128 stands for zero in the data rows.
Some points, each followed by its number:
[211 195 210 197 194 190 203 195 202 109 112  96  94 104  93  95  98  98  93 104  86  77 101 107] 0
[173 159 162 161 150 150 149 180 184 199 194 192 190 190 178 182 193 187 179 188 185 171 187 198] 1
[113  99  86  99  87  97 106 109  83 177 188 168 173 169 188 169 191 174 203 192 170 187 180 196] 2
[115 106 104 117 100 114 113 102 105 118 119 109 123 129 110 122 115 118 178 148 148 154 151 158] 3
[112 102 101  95  92 104 106 112  98 105 103 107 112 106 107 108 116 113 113 128  92  91  75  83] 4
[179 187 194 185 195 180 193 199 106  87 102  82  93  83  84  96  83 104  95 101  94  92  96 100] 5
[161 154 160 156 155 157 134 157 150 155 144 157 147 153 142 139 131 144 149 150  67  83  83  79] 6
[107 122 106 112  96 116 107  52  65  66  73  56  71  67  68  74  66  65  66  71  80  67  95  62] 7
[127 128 111 111 106  94 106  93  84  92  85  80  59  62  71  55  68  54  70  71 203 173 170 172] 8
[172 156 181 171 174 174 187 161 157 173 179 151 178 167 162 164 165 182 110 109 109 107 108 122] 9
[161 169 169 156 172 160 158 109 102  99  99 108 111 116 105 111  95 118 125 110 131 116 104 119] 10
[227 201 207 208 203 207 198 211 201 193 184 209 194 193 188 191 204 186 192 188  97  99  91  99] 11
[139 161 149 153 140 170 147 160  45  80  87 120  95 111 123 118 113 116 140 135 148 149 146 144] 12
[178 187 196 184 194 178 192 196  96  76  90  69  81  69  73  84  70  92  82 100  94  89  96  99] 13
[ 88  89  96  90  95  87 108  96  99  80  93  79  81  82  88  81  84  90  84  97 100 102 103  95] 14
[180 164 188 186 183 187 182 200 188 197 195 188 195 193 180 202 197 202 180 156 142 150 174 160] 15
[128 141 141 152 150 132 149 159 143  80  90  84  79  57  75  63  70  71  65  78  76  72  73  83] 16
[190 200 181 173 203 201 188 194 210 200 204 200 185 196 202 184 204 182 199 178 127 109 102 100] 17
[186 200 178 192 188 192 189 205 181  95  81  83  80  79  90  84  89  80  85  86  84  89 100 100] 18
[110 111 103 101 108 119 103 114 117  85  94  76  87  70  84  73  79  88  95  75  78  70  69  67] 19
[ 82  82  71  77  69  76  61  69  84  85  81  70  70  66  75  70  72  75  74 156 144 159 158 145] 20
[ 77  77  75  75  77  79  75  84  73  67  68  81  66  48  63  55  72  76  68 167 156 190 170 179] 21
[ 68  71  81  66  82  68  76  70 186 172 148 137 162 135 133 144 145 151 137 151 138 127 144 153] 22
[111 107  98  93  94  94  85  78  81  96  85  88 108 101 101  98  94 109 103 111 109 114 107 106] 23
[196 197 191 181 177 190 194 193 174 120 101  93  97 109 104 112  92 108 110 108 105  96 103  98] 24
[100 110 100 113  96  95 110 113 109 101 108 107 107 110  99 125 112 114  97 109 105 107  97 108] 25
[ 66  90  71  72  66  99  72  86  84  63  74  59  75  88  52  83  65  90  82 199 186 162 151 155] 26
[105 103 113 104 105 109  98  83 101  98  84  93  84  82  79  92  88  85  74  92 102  90  94 100] 27
[180 181 178 184 193 188 189 191 174 182 187 190 184 192 172 182 186 119 120 117 120 117 107 118] 28
[128 108 129 111 121 122 127 188 179 166 168 174 185 179 177 187 174 195 190 177 182 181 190 181] 29
[161 167 175 160 161 154 157  93 102 105 107  89  97 109 106  91  78  98  84 100 103  99  90  86] 30
[147 129 131 142 135 130 132 146 120 185 201 176 193 187 181 192 174 193 192 209 172 172 193 183] 31
[ 74  65  58  71  66  72  69  83 161 139 149 156 160 148 148 135 148 137 152 146 146 152 142 138] 32
[101 115 117  98 119 110 120 111 124 124  96 110 131 121 127 121 130 111 128  38  74  75  85  73] 33
Which five points above are nearest to each new point, looking only along the 8 directions in which the numbered points spread most? Their numbers follow each, nearest first.
[188 188 185 190 179 177 176 171 179 195 177 187 176 184 161 174 178 112 102 118 118 104 103  94] 28 9 17 6 11
[ 79  94 110 105 105 104 117 115 121 118 112 119 128 123 119 113 122 118 138 124 183 189 197 201] 3 32 22 25 8
[ 74  92 109 105 100 103 116 115 120 117 112 119 127 124 120 113 121 119 136 128 185 191 196 202] 3 32 22 25 8
[181 166 186 186 181 186 181 198 187 194 191 186 189 188 177 196 192 197 179 157 145 152 175 162] 15 1 17 28 9
[ 96  83  66  86  86  96  87  87 163 183 156 182 174 176 178 189 202 194 206 189 203 210 189 191] 2 29 31 32 22
[169 155 156 156 145 143 144 170 174 188 182 181 176 177 166 168 179 172 167 175 188 172 186 196] 1 31 29 15 2
[124 123 134 135 124 130 108 121 121 119 117 124 113 109  99 105 107 104 195 219 218 201 210 214] 3 12 2 29 26
[149 156 162 142 160 149 163 156 152 142 138 144 151 152 165 156 157 141 160  75 111 133 145 138] 9 6 28 10 12
[189 189 188 190 180 177 177 172 178 198 177 189 176 185 161 176 179 110 102 117 118 100  99  87] 28 9 17 6 11
[ 95 107 105 116 113 109 106 164 160 152 167 153 165 173 164 161 164 170 171 168 170 174 170 168] 29 2 31 32 3
[111 120 106 119 117 113 104 105  90 104 109 131 116 123 130 134 132 126 142 135 144 149 143 144] 3 25 23 4 12
[ 97 115 119 120 124 107 122 128 113 125 121 130 125 131 123 118 131 143 135 120 141 130 140 132] 3 25 4 23 12
[167 164 157 157 160 178 167 167  97 114 122 142 131 127 159 149 146 152 153 159 164 175 151 166] 12 10 3 9 6
[153 164 159 157 161 165 149 138 132 123 132 127 133 129 126 120 123 131 126 125 131 122 129 123] 10 6 12 30 24
[119 104  93 104  95 103 113 106  91 182 195 172 179 172 189 175 194 176 204 197 174 190 186 199] 2 31 29 1 32
[186 187 184 187 178 174 177 173 177 195 176 188 175 183 162 175 178 107 101 114 116  98  97  86] 28 9 6 17 11
[102 118 123 124 126 111 125 129 116 126 122 132 127 131 126 119 131 142 141 129 147 136 146 138] 3 25 4 12 23
[148 155 160 141 157 150 162 157 164 152 150 157 165 164 178 168 168 156 172  89 115 133 147 139] 9 28 6 15 29
[107  95 120  97 115 108 122 105 116 127 122 129 111 122 132 127 120 127 106 121 126 117 123 134] 25 3 4 23 33
[ 72  66  60  62  69  66  53  65  59 215 200 175 197 183 171 195 186 192 187 197 177 171 186 205] 2 32 22 31 29
[153 159 165 153 153 148 150  94  98 101 105  89  95 107 105  92  78  98  84  99 102  99  91  87] 30 10 16 27 5
[130 129 131 137 128 133 130 128 144 127 138 133 139 139 139 141 143 140 147 107  94  95  79  83] 6 33 4 25 10
[157 155 159 171 168 180 162 152 160  68  67  68  64  76  72  77  67  81  73  74  87  81  76  72] 16 18 13 5 30
[149 162 156 153 159 162 145 133 132 122 130 123 132 128 121 118 118 129 122 123 128 116 125 119] 10 6 30 12 24
[ 98 115 115  95 117 108 120 109 119 125  98 110 128 124 123 121 126 110 128  44  75  78  85  76] 33 4 25 19 23
[154 147 152 151 149 151 130 152 143 149 142 151 142 149 139 135 129 139 140 141  68  83  81  77] 6 9 10 33 4
[157 150 157 153 154 155 133 149 143 145 139 150 142 145 135 135 126 137 142 142  70  83  85  78] 6 9 10 30 24
[122 103  89 110 109 104  92 104 108  56  84  79  88  55  78  80  76  78  93  78  61  66  65  79] 19 27 14 7 4
[109 115 118 114 108 100 105 103 119 124 115 107 100 107 119 123  99 177 175 170 165 164 163 158] 3 25 23 32 12
[150 156 163 150 150 143 147  88  98  99 102  85  93 103 100  88  74  93  81  95 109 106  97  95] 30 10 16 27 19
[150 163 155 154 159 160 145 136 135 128 138 129 137 134 127 124 125 135 130 130 134 124 132 126] 10 6 12 9 30
[123 106  93 112 112 107  97 107 112  67  88  86  95  65  86  88  85  86 100  75  63  69  68  81] 19 27 14 7 4
[108 119 104 114 116 121 112 119 108  76  96  87  80  70  90  79  86  84  91  75  75  85  71  79] 19 27 14 7 4
[135 133 131 120 121 130 129 112 106 103 113 109 108 102 112 105 112 158 152 161 160 152 158 163] 3 12 10 25 23
[ 66  55  53  66  59  76  56  66  66 135 147 141 138 151 140 143 150 149 155 153 157 166 154 162] 32 22 3 2 23
[179 181 177 181 194 187 187 189 171 180 184 188 183 191 171 183 187 119 116 115 121 118 105 116] 28 9 17 15 11
[175 182 160 169 166 154 162 169 172 176 165 182 179 163 177 176 172 168 171 184 170 188 173 176] 1 15 31 29 28
[118 127 112 125 123 118 110 112  99 112 115 137 123 128 136 139 136 131 145 140 147 154 146 147] 3 25 12 4 23
[100 110 113  98 121 105 109 108 109 132 118 122 120 122 117 128 110 152 149 170 179 164 184 177] 3 32 22 25 12
[184 184 181 187 197 192 192 194 175 185 191 192 185 196 174 183 190 115 111 109 111 109  96 107] 28 9 17 11 15
[ 76  92 109 104 101 101 116 113 118 117 109 118 123 120 116 110 119 117 135 124 183 189 194 199] 3 32 25 22 8
[158 163 170 156 157 151 154  94 104 105 108  91  98 108 106  93  82 105  91 108 110 105  98  95] 30 10 5 16 13
[154 159 166 158 170 158 176 175 159 163 171 170 167 163 173 175 168 164 171 167  72  64  64  69] 6 9 28 17 11
[192 197 178 177 177 183 178 188 178 113 132 127 134 123 119 111 132 125 124 144 129 137 148 133] 24 0 10 9 5
[161 168 169 156 172 160 159 115 108 106 106 116 116 121 112 117 102 116 123 111 131 116 106 118] 10 30 12 24 5
[ 91 107 108  88 110 102 112 102 113 117  88 102 122 117 118 115 123 104 121  29  66  70  80  69] 33 4 19 25 27
